Here are some numbered points:
array([ 49, -31,   6,  23, -21, -42, -21,   6,  32,  58, -38,  30]) 0
array([ 35, -35, -11,  40,   6,   6,  15, -16,  32,  15, -41, -57]) 1
array([ 14,  13, -55,   8,  -9,  32,  32,  -3,   8, -18,  13,  -5]) 2
array([  0,  -4,  -5, -26,   1, -12,  17,   0,   8,  23,  -6,  12]) 3
array([ -6, -33, -21,   6,  22, -45, -43, -40,  24, -19, -24, -59]) 4
array([-34, -10,  19,  14,  27,  47,  -9,  13, -41, -29,  22, -39]) 5
array([ -64,   31,   22,   28,  -23,   26,  -21,   -6,  -95,  -47,   31, -103]) 6
array([ 24, -10, -11,  18, -21,  10, -29,  17, -35,  33, -16, -19]) 7
array([ 14,   4,  -2,  15,   1,  -4,  63,  32,  -7,  18, -12, -12]) 8
array([  34,  -80,   89,  105,  -18,  -18, -125,    2,  -69,  127,   39,  106]) 9
array([ 52,  17,   2, -43,  35, -89,  89,  56,  88,  47, -56,  64]) 10
array([ 18, -24, -20,   8,  -7,  -3,  -4,  20,  20,  31, -18,   5]) 11
array([-91, -26,  34,  42,  81,  48,  45, -40,  -8,  14,  -6,   1]) 12
array([  7,  31,  17, -35, -14,   1,  15,  28, -10,   9, -12,   9]) 13
array([ 13, -27,  -2,  19,  -1,  19, -14,   8, -17,  17,  19,  16]) 14
array([ -4,  -9,  12,  13,  13, -17,  -5,   5,   7,  22,  -6,  18]) 15
array([ 29,  -4,   0, -11,  -6,   0,  -7,   6,  15,   3, -10,   5]) 16
array([-24,  34,  29, -28,  -6,  12, -13, -27, -41, -49,  35, -24]) 17
array([-26,  37,   0,  -4, -46,  32,   4,  14, -54, -26,  67,  -9]) 18
array([ 11,   1, -12,  22, -26,  19,  -9,  -6, -49,  38,  37,  15]) 19
array([  4, -30,  19,  30,  -5,  25, -32, -22, -25, -11,  32, -41]) 20
array([  6,  48, -19, -37,   1,  13,  19,  31,  -8,  -9, -25,  -3]) 21
array([ -8,   6,  -3,   4,   0, -17,  31, -15,  -6,  -2,  -2, -28]) 22
array([ 12, -23, -36,  21,  -8,   4, -26,  -1,  18,  29, -22,   9]) 23
array([ 14,  11,  -4, -38,   5,  58,  25, -18,  13, -80,  25,   4]) 24
array([ 32, -57,  20,  18, -24, -51, -88, -51, -15,  39,  -4,  15]) 25
array([  9,  40,   1, -19, -21,  11, -24,  74, -30, -28,  51,  17]) 26
array([-12, -17, -23,  -6,  -1, -66, -32, -58,  30,  10,   1,  19]) 27
array([ -70,   35,  -10,  -35,   11,   55,   11,   -3,  -84,  -91,   52, -108]) 28
array([-17,  11, -17,  20,  25, -22,  62, -22,  32,  14, -16,  15]) 29
array([ 13,   3, -22,  58,  29,  53,  69,   9,   0,  11, -58, -93]) 30
array([ 59, -88, -13,  79,   1, -63, -47,  27,  37, 127, -37,  50]) 31
array([-16,  -4,   0, -12,  65,  15,  -6,  73,  52,  -4, -63,  27]) 32
array([ 28,  -5,  14, -17, -62,  46, -44, -78, -39, -50,  52,  -6]) 33
array([ 19, -59, -48,  60,  46,  20, -29,  28,  33,  54, -29,  18]) 34
array([ 15, -13, -24,  -3,   7, -19,   2, -41,  72, -21, -48,  17]) 35
array([  4, -19,   0,  26,  -3,  26,   8, -11,  14,  25, -15,   4]) 36
array([-11,  45,  29,  10, -33,  28,  32,  45, -44, -34,  49, -20]) 37
array([-120,  -37,   78,   -9,   79,  -23,  -46,  -32,  -31,   -9,   26,   25]) 38
array([  0,  12,   1,   4,  -4, -24,  17,  32,   9,  14,  -9,  15]) 39
array([ 15,  18,   7,  -8, -22,  -3, -12,  19,  -8,  -1,  10,   2]) 40
array([  9,  62,  46, -50, -36,  -1,  34,  27,  12, -33,  18,  34]) 41
array([-10,  11,  14, -14, -20, -22, -16,  -4,  -4,  -9,   1,  17]) 42
array([  4,  13, -21,  -2,  -8,  19,  48,   1,   5,  -6,  -7, -20]) 43
array([-27,  20,   3,   1,  -9,  14, -40, -33, -33, -51,  32, -65]) 44
array([ 21,  48,  44, -48, -39,  39,  42,  44, -15, -48,  22, -33]) 45
array([ 52,  -1,   3, -15, -48, -12,  14, -13,  27,  14,   2,  19]) 46
array([ -5,  17,   8,   1, -34,  38,  36, -35, -10, -49,  39, -23]) 47
array([ -5,   2,  -3,   5,  -2, -13,  14, -10,  -3,   8,  -6, -13]) 48
array([ 6,  3,  3, 11, -1, 51, 17,  1, -3, -2, -6,  0]) 49
array([  2,  10, -30,  -7,  10,  -2, -21,  -1,  12,   2, -13,   6]) 50
array([ 11,  13,   2, -27,  -2,  37,  24, -11,  11, -58,  19,  -2]) 51
array([-14,  37,  18, -21, -26,  31,   9,  39, -36, -10,  35,  20]) 52
array([ 31,  49, -11, -55, -48, -43,   6,  14,  60, -12, -13,  41]) 53
array([ 20,  19,   3,   2, -10,  -5,  66,   1,  54,   2, -16,  32]) 54
array([-12,  36, -17,  24, -27,  47,  -2,  14, -48,   0, -17, -48]) 55
array([ 18, -20,  -8, -39,   4, -57,  44, -48,  16,  31,  -4,  34]) 56
array([ 21, -25,  11,  -9, -15, -41, -91,  18,   6,  12, -13,   8]) 57
New points follow, each followed by the numbers of its three nearest points above by angle, nearest first.
array([-33, -10, -51,  -6,  40,  10, -57,  14, -17,  11,   7,  10]) 50 34 23
array([ -9,  17,   1, -23,  -8,  -8, -30,  -9,   1, -10,  -8,  -6]) 42 17 57
array([-21, -29,  -6,   8,  25,  47, -57,  32, -52,   5,  13, -27]) 5 20 14
array([-50,  27,  23, -56,   2, -31, -91,  -1,   5, -42,   2,  19]) 42 57 38
array([ 26,  11,  -8, -27, -18, -20,  -8, -11,  39,   6,  -7,  44]) 53 46 16
array([ 14,  13,  -9, -36, -13, -31, -27, -16,  40,  -4, -10,  34]) 53 27 35
array([-29,   0,   7,   3,   9,  15, -23, -21, -34,   3,  28,  17]) 38 19 17
array([-30, -29,   9,  20,  20,  35,  -9,  -5, -48,  -4,  18, -34]) 5 20 6
array([-116,  -12,   -1,   32,  105,   93,   16,    8,  -69,  -59,   37,  -30]) 5 12 28
array([ 14,  41,  45, -47, -30,  25,  42,  31, -11, -38,  23, -25]) 45 41 37
array([ 14,  22, -37,   9, -42,  28, -10,  26, -42,  13,  -5, -57]) 55 7 6
array([-11,  -7,  -3,  -6,  46,  13,  -5,  40,  37,  -3, -43,  15]) 32 34 10
array([-33, -10, -31,  25,  27,  11,  18, -36, -18,   1, -11, -22]) 12 30 48
array([ 41, -19,  12,   6,  25,   9,  52,  12,  -9,  57,   1,  16]) 8 10 3
array([ -3,  18,  14, -23,   9,  -9,  25,  -2,  19, -21,   1,  12]) 41 54 51
array([-12,   6,  31,   9,  -8,  12,  14,  16, -36,  -6,  22, -12]) 37 18 6
array([  0, -24, -26, -15,  -7, -98, -25, -85,  60,  19,   0,  38]) 27 56 35
array([-26,  -2, -38,  -7,  29,   1, -41,  11,  -6,   7,   4,   1]) 50 34 23
array([ 37,  -1,   6,  -2, -42, -17,   2,  11,  -1,  32,  17,  17]) 46 40 0
array([ 24,  -4,  -1, -12,   1,  16,  29,   0,  19,  -8,   2,  14]) 54 51 24
array([-46,  -7,  42,  10,  37,  70,   9,  18, -54, -53,  37, -50]) 5 28 6
array([  3,   0,  -1, -18,   3, -11,  14,   6,   3,  13, -10,   7]) 3 10 56
array([ -10,   -3,   15,   15,  -81,  -89, -106,  -78,  -53,   53,   51,   -4]) 25 27 42
array([ 22, -13,  31, -28,  41, -37,  23,  52,  18,  27, -24,  59]) 10 39 15
array([ 78,   4,   9, -34, -75, -23,  26, -22,  38,  28,   2,  36]) 46 53 16
array([-11,  10,  31,   2,  -5, -25,   5, -12,  -5,   6,   6,   9]) 42 38 15
array([ -7, -10,  -2,   7,   5,  17, -21,  13, -23,   3,   4, -12]) 5 20 7
array([-11,  -9,   8,  10,  14,   7,   9,  -7,   1,   7,   0,   1]) 12 36 38
array([-17, -19,  43, -20,  37, -17,  21,  22,  -3,  -5,  15,  11]) 38 12 15
array([  7,  28,  11, -35, -58, -17, -18,   6, -23,  -9,  28, -14]) 40 42 18
array([-13,   0,   4,   6,  23,  17,  40,   2, -12,  -2,  10,  -4]) 12 8 43
array([ 10, -52, -31,  18,  53,  39,  26, -61,  23,  25, -12,   9]) 36 34 12
array([-32,  34,   4, -14,  -4,  11,  41, -12, -21, -43,  10, -47]) 28 47 17
array([-48,  59, -12, -22,  10, -11,  69, -42,  -7, -74, -37, -90]) 22 28 43
array([  3,   8,  27,   7,  30,  13,  81,  86, -16,  24, -19, -21]) 8 39 30
array([ 22, -25,  30,  -8,  -4,   6,   7,  -1,  18, -16, -17,  -7]) 16 1 35
array([-17,  14, -32, -22,  15,   0,   6, -49,  35, -18, -24,  -4]) 35 50 27
array([  7,  33,  18, -33, -18,  22,  18,   9, -11, -24,  11,  -6]) 45 41 52
array([-19,  -7,  12,   7,  43,  21,  14,  12, -11,  11,   4,  -3]) 12 5 38
array([-26,  53,  32, -48, -18, -20,  -2, -52,   9, -86,  -2, -35]) 17 44 51
array([-11, -22, -25,   6,  13,  -6, -39,   2,  -5,   0, -21, -22]) 4 23 50
array([-44,  -2,  17,   1,  13, -52, -29, -26, -10, -19,  14,   0]) 38 27 42
array([ 13,  42,  33, -41, -33,  13,  28,  24,  -2, -23,  20,  26]) 41 45 13
array([ 52,  -9,   0, -20,   6,  28,  54,  -2,  35, -13,   3,  34]) 54 46 51
array([  -4,  -57,  -31,   36,    7,   -6, -101,  -57,   -4,   20,    6,   -5]) 25 23 4
array([-15,  -1,  -4,   0,  44,   6, -22,  34, -43,   1, -19, -26]) 5 6 28
array([  5,  -5,  52,  -6, -15,  19,  37, -26,  15, -33,  33, -29]) 47 51 45
array([ 33,  -4, -17,  13, -50,   1,  26, -15,   4,   9,  16,  -4]) 46 2 43
array([-46,  -5,  -8,   7,  55,  -9, -36,  38,   5,  17, -40,  25]) 32 15 34
array([ 29,   1,   4,  -6, -37, -41,  17,   4, -42,  40,  23, -18]) 19 7 40
array([ 57, -18,   7,  17, -32,  29,  43,  -2,  28,  29,   2,  12]) 46 36 54
array([ 29, -11, -31,   9,  -8,  -1,  19, -17,  43, -12, -24,  -8]) 35 1 54
array([ 64, -88, -74,  73,  -8,  21, -62, -63,  69,  59, -38,   5]) 23 34 36
array([ 23,  21,   9, -44,  14, -50,  56,  37,  42,  14, -21,  37]) 10 39 54
array([-19, -15, -14,  -5,  -2, -87, -27, -66,  34,  15,   0,  24]) 27 56 25
array([-32,  19, -35,  -1,   2, -17, -28,  -8, -20,  10, -13,  -2]) 50 27 4
array([ -8,  47, -38, -10, -12,  44, 127, -15,  22, -18, -13, -54]) 43 2 22
array([ 8,  5,  9,  2, 10,  7, 49, 27, -8,  2, -5, -6]) 8 43 30
array([ 32, -51, -54,  45,  -3, -13, -45, -50,  33,  38, -35, -12]) 23 34 31
array([-33, -10,  -6,   5,  21,  -4, -20, -20, -24,  -8,  20,   8]) 38 12 5
array([ 48, -23,   0,  34, -43, -19, -21, -10, -24,  26,  19, -44]) 7 20 25
array([ 31,  15,  -4, -42, -29, -17,   5,  -6,  24, -16,  -8,  11]) 53 46 16
array([ 25,   8,   7, -29,  -9, -19,  72, -23,  37,   2,  -9,  11]) 54 56 10
array([ 12,  -6,   7,  22,  -8,  11,   3, -11,  20, -20,  -8, -24]) 1 30 20
array([-92,  23,  21,  17,  63, -30,  -1,  18, -14, -19,  -2,  25]) 38 12 32
array([  9,   2,  16, -11,  10,   8, -10,  12,  -8,  15,  -6,  -1]) 13 7 9
array([-26,  -9, -43,  25,  20,  41, -18,  -5, -27,  -3,  14,   0]) 5 14 55
array([114, -45,   0,  59, -53,  82,  79, -32,  36,  67,  25,  15]) 36 46 49
array([ -9,  -9,  28,  -6,  32, -22,   2,   5,  27,   9,  24,  70]) 15 10 38
array([-55,  80,   8,  -7,   6, -63, -50,  -7,  63, -58,   5,  42]) 42 53 27
array([  5,  26,  10,   4,  -7,  -5,  74,  -5,  59,  -7, -10,  40]) 54 29 10
array([ 22,  13, -59,   3,  -7,  40,  52,  -8,   7, -32,  11, -20]) 2 43 51
array([-63, -10, -10,  10,  78, -24, -57,  57,  15,  17, -62,  34]) 32 15 34
array([ 19,  48, -91, -16, -28,  94, 116, -32, -30, -44, -23, -90]) 43 2 30
array([-16,  24,  10, -16,   4, -19,  36,  -8,  -2, -11,  -2, -29]) 22 48 43
array([-28, -19,  -6,  -4,  19, -11, -37,   1, -18, -11, -13, -35]) 4 44 6
array([ 42, -22, -18,  42, -42,   6,  14,   0, -21,  50,  -4, -24]) 7 19 11
array([ 53,  28,  -7, -34, -46,  -3, -14,  57,  34,   9,  -1,  90]) 53 16 46
array([  9,   8, -18,  -5, -16,   0,  24, -10,   7,   1,  -6,  -7]) 43 2 54
array([ 22,   2,  15,  10, -29,  12,  42,  28, -19,  12,   5, -17]) 8 37 45
array([-42,  -5,   0,   7,  24,  11, -27, -24, -30,  -1,  23,  16]) 38 12 5
array([ 21, -12, -26,  -8,   2, -21,   5, -51,  64, -14, -36,  20]) 35 27 56
array([ 11, -30,  19,  57, -13,  21, -63,  25, -19,  40, -37, -27]) 7 9 31
array([ 19,  18,  16, -26, -14, -56, -19,  29,  45, -19, -29,  24]) 53 10 42
array([ 10, -26,  18,  -1,   8,  11,   5,  -6,  14,  -7, -29, -20]) 1 30 36
array([-15,  23, -32, -24,  12,   4,  23, -59,  45, -23, -38,   1]) 35 29 50
array([ 46,  36, -42,  18, -59,  64,  92,  24,   4,  -8,  -6, -31]) 43 2 8
array([-27, -10,  -7,   4,  27,  41, -11,  52, -15,  -6,  13, -26]) 5 28 55
array([-25, -38, -34,  67,  39,  16, -11,  28, -15,  54, -47, -34]) 34 30 23
array([-15,   2,  51, -66,  57, -50, -17,  54,  37,  -4, -55,  34]) 32 10 39
array([ -5, -22,  25,  -7,  22, -23,   3,  16,   5,   8,   4,   2]) 15 38 10
array([  0,  15, -18, -22,   0,  16,   1,  29,   2, -13,  -3,   5]) 21 26 13
array([-42,  -8,  -3,  30,  43,  -6,  37,  20, -32,  24,  10,  10]) 12 8 29
array([-44,  -4, -55, -20,  56,  -5, -63,  23,  -9,  12,   7,  16]) 50 38 32
array([ 40,  18, -25,  -5, -31,   7,  33,  -1,  18,  42, -11,   7]) 46 54 11
array([ 32,  19,  34, -36, -19, -52, -34,  21,  64, -15,   8,  76]) 53 42 16
array([  0,  10, -39, -31,  18, -10,   0,  -9,  25,  -5, -14,   9]) 50 35 53
